Turns, then the turns between two rows, first turn first; the first pair answered:
goze:
[-14 -14 -12  21   4  22   0  -7] => [  1 -10   6  -6  19  23 -10 -19]
[  3   0   2   8  -9 -37 -17 -15] => [-14  -1 -10  35  -9 -11 -13   5]
[ -6   7   2  32   6 -23 -22  17] => [ -2   7  11  24  18  -7 -31  18]
[ 13  -1   0 -11  -3   4   5 -10] => [  7  -3  -7  -2 -13  -1  11  -8]
Beku:
[ 12  -8  -5  -1 -20 -62   5  -8] => [-12   8  18   8   7 -51 -11  34]
[-16   4   2  23   3   9 -15 -12] => [-10   0  -5  23  -5   6 -11 -25]
[-27   5 -14  -2 -14  -6  35  -9] => [-31   8  -8  -1 -11 -10  32   5]
buv:
[ -6   3 -12  10   3  21   6   6] => [-11   2 -16  10  -1  14  13  -3]
[ 12  -2   1  -3 -14   3  15  28] => [ 12  -4  -5  -4 -20   1  22  17]
[ -3  -1  -1  14   3 -10  -7  21] => [ 18 -15 -10   4  -5   8  -1  -4]
Vupin:
[  9   3  15  -2   7 -31 -49  -3] => [ -8  10  22  -6  28  27 -35  17]
[  6 -10   1   2  -9   4  16   8] => [  9 -12   0   2 -11  -3  13   5]
[-44  19  -5  33   9  17   9  28] => [-23  14 -12  35 -14 -49  -5   8]
Pairs:
(2 to 3 turns a pair)
[ -2   6   7 -10 -11 -34   1  -6] => [-20  13  13   5  -1 -20  -4  17] -> Beku, goze
[ 13   2 -30  10 -24 -48  -3  18] => [ 25   8   5  -7  29  31 -29  30] -> goze, goze
[  3   4   1  -6 -10 -34 -10  -6] => [ 13  -2  -3   2 -11 -27 -18  11] -> buv, goze
[ -8  13  17  -8  13  -4 -17   1] => [ 14  -7  -2   4   2  23 -16   1] -> goze, goze, buv
[ 17   4 -11  21 -14 -26   2  21] => [ 16   0 -13  33  -6  16   1  25] -> buv, buv, goze
[  6  -4  -8  29  -3   6 -35  -8] => [ 13  -6  -6  24  -2   9 -36 -14] -> Beku, goze
[ -7  10  10 -13   5  -4   8  14] => [  9  -1  -4 -16 -10  -7  16  -4] -> buv, goze
[-20  14  -8  -4  -8 -21  21  -8] => [-6  5 -8  6  8 38  9  5] -> goze, buv
[ 35   3  21 -35   6 -22   5   5] => [ 26   2  10 -38  -1 -20  19 -21] -> Beku, buv
[ 22   5  13  -4  14  -9 -25   5] => [ 32  -4   0   2  -1 -19 -20   3] -> goze, buv
[ 24 -11  -3 -30  13  -6  -3  -1] => [  7 -10 -16 -12  -4 -32   7  12] -> Beku, goze
[ 17 -21 -25  26  -4  40  -9  19] => [ 51 -25 -12 -17  -5   9 -12 -15] -> Beku, goze, goze
[  6 -11  -8  38   0  -6  -9 -20] => [ 18  -7   9  19  16   2 -19 -25] -> goze, goze
[ -9  11  20  15  41   4 -32  17] => [  1  10  18  16  32 -27 -39   9] -> Vupin, Vupin
[-14  -5  -3  30  -2  24 -13  19] => [ 21 -10  13 -11   9  24 -20 -19] -> goze, Beku
[  6   7  15 -12   7  11 -18 -20] => [ -2   0  -3  20  -4  15 -19  14] -> goze, goze, buv
[ 10 -18   0  24  -8  31  -3  44] => [ 40 -14  14 -26 -15 -32  -5   6] -> goze, goze
[ 10  -3   0  22  16  20 -34  -1] => [ 26 -13 -15  11 -10 -14 -22 -20] -> Beku, Beku
[  8   7  13 -18  21  45  -6   3] => [ 15   3  -3 -29 -20 -40  12   1] -> Beku, goze, Beku
[ -1   0 -15   3  -8 -41   8   8] => [-13  11   7   7  24  -7  -7  33] -> Beku, goze
[  2 -17 -28  14 -26   6  22  -5] => [ 31 -14   1 -30  -3  -2  10 -15] -> goze, goze, Beku
[-15  -4  -6  27  -2   2  -7  17] => [ -1 -11 -21  23 -17  -6   1  -5] -> Beku, Beku, Beku
[ -4  -1   8  14  12  23 -19 -11] => [  1   3  18  -9  17  13 -14 -17] -> goze, Vupin
[  3  15  32 -36  19  -3  16  18] => [-17  12  15  -2  14  23  22  40] -> goze, goze, goze
[ 22  -9   2  11   5 -29 -34  -4] => [ 29 -17  -9  11  -3 -14 -28 -16] -> Beku, goze, buv
[-2  3  1 17 10  3  1 30] => [ 17   0   3 -10  -1 -27   5 -14] -> Beku, goze, goze
[-43   4 -13  18  -7  26  14  -8] => [ -5  -4  -2 -23  -2  24   9 -46] -> goze, Beku
[ 10 -11 -21  27 -20 -16   3  54] => [ 44  -6  20 -28  19  -6 -20  31] -> goze, goze
[ -4   3   4 -10  11  24  14  26] => [  1   1  -2 -20  -9 -25  24  10] -> goze, goze
[ 31 -16   0 -31   1  50  14 -11] => [ 29  -1  27 -51   9 -21  -1  10] -> buv, buv, goze
[ 13  -5  -7  -3 -15 -22  -9  11] => [  4  -8 -17  -3 -21  -5   7 -16] -> goze, goze, buv
[  1  -2   6  16  10  29  -3 -25] => [-23  14  15  18   9 -20  -2  -7] -> goze, buv, goze
[ -1  -2  13 -23  11  -3  16  23] => [-11  -5   1  -7  -2  -8  24  30] -> goze, goze
[ -6   6  -7  25  11  19 -11   1] => [-16   9  -7  28   7   6  -6   0] -> buv, buv
[  2   7   1 -16   9 -17  12  24] => [ -9  11   2 -14  14 -11  14  22] -> buv, buv, Beku
[ -5  -8 -17  28 -16  -3  -5 -14] => [ 12  -6  -2   1  -9 -19 -12 -32] -> goze, goze, goze
[ 5  8  7  4  7  2 13 34] => [ 14   8  12 -10   3 -19  15  24] -> goze, goze
[ 14 -14 -17  11  -4   5   5   0] => [  6 -10 -11  13   7  20   2  -1] -> buv, goze, Beku
[  7   1   1  -2 -11 -15 -14   0] => [  7  -5 -10   4 -17  -4  -8  -5] -> Beku, buv, goze
[ -1   3  -2 -23  -8 -27  15 -12] => [  5   4   6 -16   1 -30  -3  22] -> buv, goze
[ -5  -1  10  -8  -4 -26   3  -8] => [-22  -2   0  18  -3  -1   5   7] -> goze, Beku
[-13  -4  -4  12  -5  14  14 -13] => [-5  3 20 -6 17 14 -3 -4] -> buv, goze
